Rotation paths and how fast each direction turns (degrees a step)
Each turn is a multiple of 5 degrees from 10 to 175, or 0.
Each row of a path follows its step; steps can be skipped.
path 1
step 0: 203  241  -51  -77  -65  -55  122  326  52  238  -6  -100  142  -132  -49  383  -121  -320  -135  8  -151  -43  137  -132  -311  -193  195  -28  142  270  -121  -66  -108  -132  33  153  236  -79  -60  -339  -166  129  31  -10  -83  165  215  115  253  45  -39  -113  146  -63  288  158  -14  150  -162  314  105  168  -410  196  161  157  -59  89  -40  -218  -38  70  522  -148  1  -181  95  278  -173
step 1: -41  -95  -7  -16  -164  325  -272  6  111  -328  -162  58  100  32  -214  230  8  -164  48  -256  -125  9  203  -171  246  -95  -205  -25  156  0  144  54  -219  -145  -227  17  -188  -95  401  -14  127  -251  177  79  109  -88  -95  18  327  202  77  199  -102  54  333  -200  126  458  -14  -23  -137  230  365  -10  24  46  118  -16  179  21  37  -49  468  -126  220  -36  -265  75  -128
step 4: 124  85  -43  46  116  -15  282  447  52  -64  212  -58  86  74  -278  116  89  -262  -469  -110  10  -152  -159  268  319  -208  -15  -162  21  -26  -69  141  -111  -243  85  49  -78  -159  -164  -9  86  -43  15  -284  -424  295  -14  -109  315  27  145  -132  107  137  -92  -278  151  149  87  -43  -89  190  -99  -37  -379  -170  -129  -122  16  -55  -122  91  176  357  -122  262  -188  179  95
step 5: -31  216  -222  -73  -194  325  35  194  21  198  -45  -380  153  -241  -9  -106  -227  148  -39  -2  -34  -395  363  29  -18  182  -211  53  33  115  -40  89  -152  -49  278  175  -323  -172  262  -410  -210  156  -156  -67  66  7  -82  186  -107  -5  160  -13  145  -134  75  -104  99  -85  247  14  -123  125  20  203  172  -310  198  33  194  -161  -330  35  325  189  48  -221  -199  37  -105
step 8: 97  106  101  -69  -192  105  -81  -68  41  221  55  226  170  -142  63  62  -51  -269  -439  212  -14  300  58  -108  -18  -11  -208  97  70  -86  -206  6  69  -2  136  -103  293  -71  -179  276  68  216  -283  157  7  -248  -85  -231  222  220  432  -45  -49  -225  -89  -289  141  -66  332  212  -129  123  258  0  -117  -116  -201  94  391  184  -142  28  169  167  87  -97  -47  319  -251
step 11: 62  -154  -401  15  -161  131  16  93  120  181  6  -130  239  -39  15  179  -76  -36  -54  42  -202  -224  -193  -166  -87  460  -207  218  113  229  -377  -63  -283  -196  197  152  -110  52  52  -4  -188  135  -168  -175  12  -116  120  36  -190  57  109  -95  180  -102  -325  118  -37  143  8  284  51  206  -221  442  -107  -21  303  -277  -28  -61  -417  237  86  35  18  173  88  150  -48
step 29: -13  -15  329  -35  68  71  131  326  245  20  48  -28  28  -113  -26  42  -62  -134  -218  -231  -55  25  -101  -94  -172  210  -152  -323  24  12  -75  -87  1  8  199  -129  252  -104  -10  -89  -141  19  -302  -498  -65  -16  -14  257  278  -29  199  -90  -163  -183  -141  363  38  183  -252  82  -317  -50  -80  -175  -142  -195  -369  155  17  10  -350  5  256  71  208  -338  31  59  -312
step 31: -109  71  -59  198  148  192  187  183  65  42  -188  158  -133  -241  20  79  -168  -229  -104  -54  -137  -108  109  -223  31  -13  -60  155  -273  -214  24  204  -245  -271  -386  -20  -12  -398  95  60  -88  149  169  -99  -336  -184  120  -84  103  49  242  108  192  36  40  -161  -273  211  49  358  -198  314  -101  -62  365  -97  24  -391  11  104  -71  -34  118  493  -107  -71  -18  -28  57
step 36: -127  17  -215  -41  211  -121  203  283  -76  20  -261  -142  -23  -131  102  28  39  -181  23  -161  -220  137  -31  -74  68  -117  135  -52  -79  -15  -43  -218  -413  -131  -33  233  -83  -49  -85  -107  86  -124  -120  -36  -38  38  152  140  87  -90  -18  153  269  -120  -139  -283  -26  231  78  -134  -31  136  -374  -74  -321  58  66  4  -35  63  -329  -242  547  172  35  129  -206  635  246
Speeds:
-45  -47  17  -8  -87  -39  -40  -72  55  9  67  -57  39  -40  9  76  3  0  29  -34  -7  -39  -31  -13  -13  77  70  69  28  37  24  -4  -30  -16  12  -10  28  90  -130  45  55  -9  14  1  6  -52  47  -57  -11  -49  28  13  2  -3  -3  -47  -4  -7  40  -14  -63  -92  -31  -18  48  -1  -11  3  -24  -2  -43  17  7  -28  13  -22  -47  37  44 => 25
77  58  30  9  -2  -11  -13  -1  14  25  15  -39  19  -15  23  11  -2  -90  21  -14  33  34  99  29  50  -7  10  -89  -22  42  38  64  -48  105  -34  3  -37  33  28  37  31  34  -39  -43  12  63  78  -6  -4  -6  12  -13  -64  -49  36  29  27  -20  79  -12  -11  -6  10  -52  -42  4  -9  12  62  -71  -72  -38  76  -46  25  28  -41  -24  -2 => 90
19  -60  30  -35  44  -2  -35  -86  72  47  -7  -9  7  13  -1  0  -12  33  -62  115  44  51  -27  43  -5  -3  29  -21  39  -48  -69  -11  21  52  -28  -28  -3  -28  -62  -21  -64  -43  -56  -46  -29  21  -38  -55  -32  20  -66  35  -99  -29  5  29  27  60  5  1  -9  30  80  0  17  -34  -64  -23  -68  -33  9  -11  -12  26  32  -15  -71  40  23 => 70
-34  -18  44  16  -52  30  -21  -47  -59  -36  31  4  -17  -11  -37  -12  19  -33  19  17  26  3  -30  22  -17  30  60  7  -106  -29  26  62  61  -64  30  12  60  29  -23  -6  -45  41  -60  28  18  4  0  -8  50  88  -17  0  36  -57  68  21  4  81  -12  19  69  6  43  62  13  13  -3  47  50  15  36  -104  37  -105  -42  16  -51  9  -22 => 55
-1  -26  1  -48  -28  67  50  -16  37  -30  -87  -4  20  -42  -35  11  -7  -17  11  -33  57  35  54  55  82  -109  28  26  -28  -23  8  18  -55  -55  52  -8  -20  -29  29  3  -26  -39  -24  53  -21  17  30  -46  4  -34  -48  5  -31  -2  -99  -57  -7  2  24  -61  -58  -34  3  63  -35  12  73  27  17  44  -38  -65  -88  -3  -44  -5  -23  44  46 => 125
54  45  11  -60  -71  -23  36  21  -2  -40  -35  38  -35  -22  9  49  19  -20  52  7  -48  25  43  -84  30  4  -29  -9  -16  -51  -16  12  -25  59  -48  36  48  68  -17  -54  23  -50  -26  26  2  -19  -129  -81  -47  -70  -1  -29  -16  -34  -8  9  85  13  -6  32  108  -5  -57  34  -33  -42  -20  8  -6  71  19  16  18  -9  -9  -49  -29  9  24 => 40
-40  15  -15  22  -66  2  -17  -12  39  -37  -25  -40  -8  87  -40  -63  -61  -20  -37  1  -10  63  -40  6  32  5  82  15  6  -29  -19  32  16  2  19  -24  -22  27  37  -4  -62  16  70  39  -3  3  -9  31  -87  -38  113  15  21  -58  -16  -4  83  -4  48  106  -50  52  -1  3  29  -4  5  -67  95  10  5  3  -37  15  41  -22  -26  -63  23 => 110
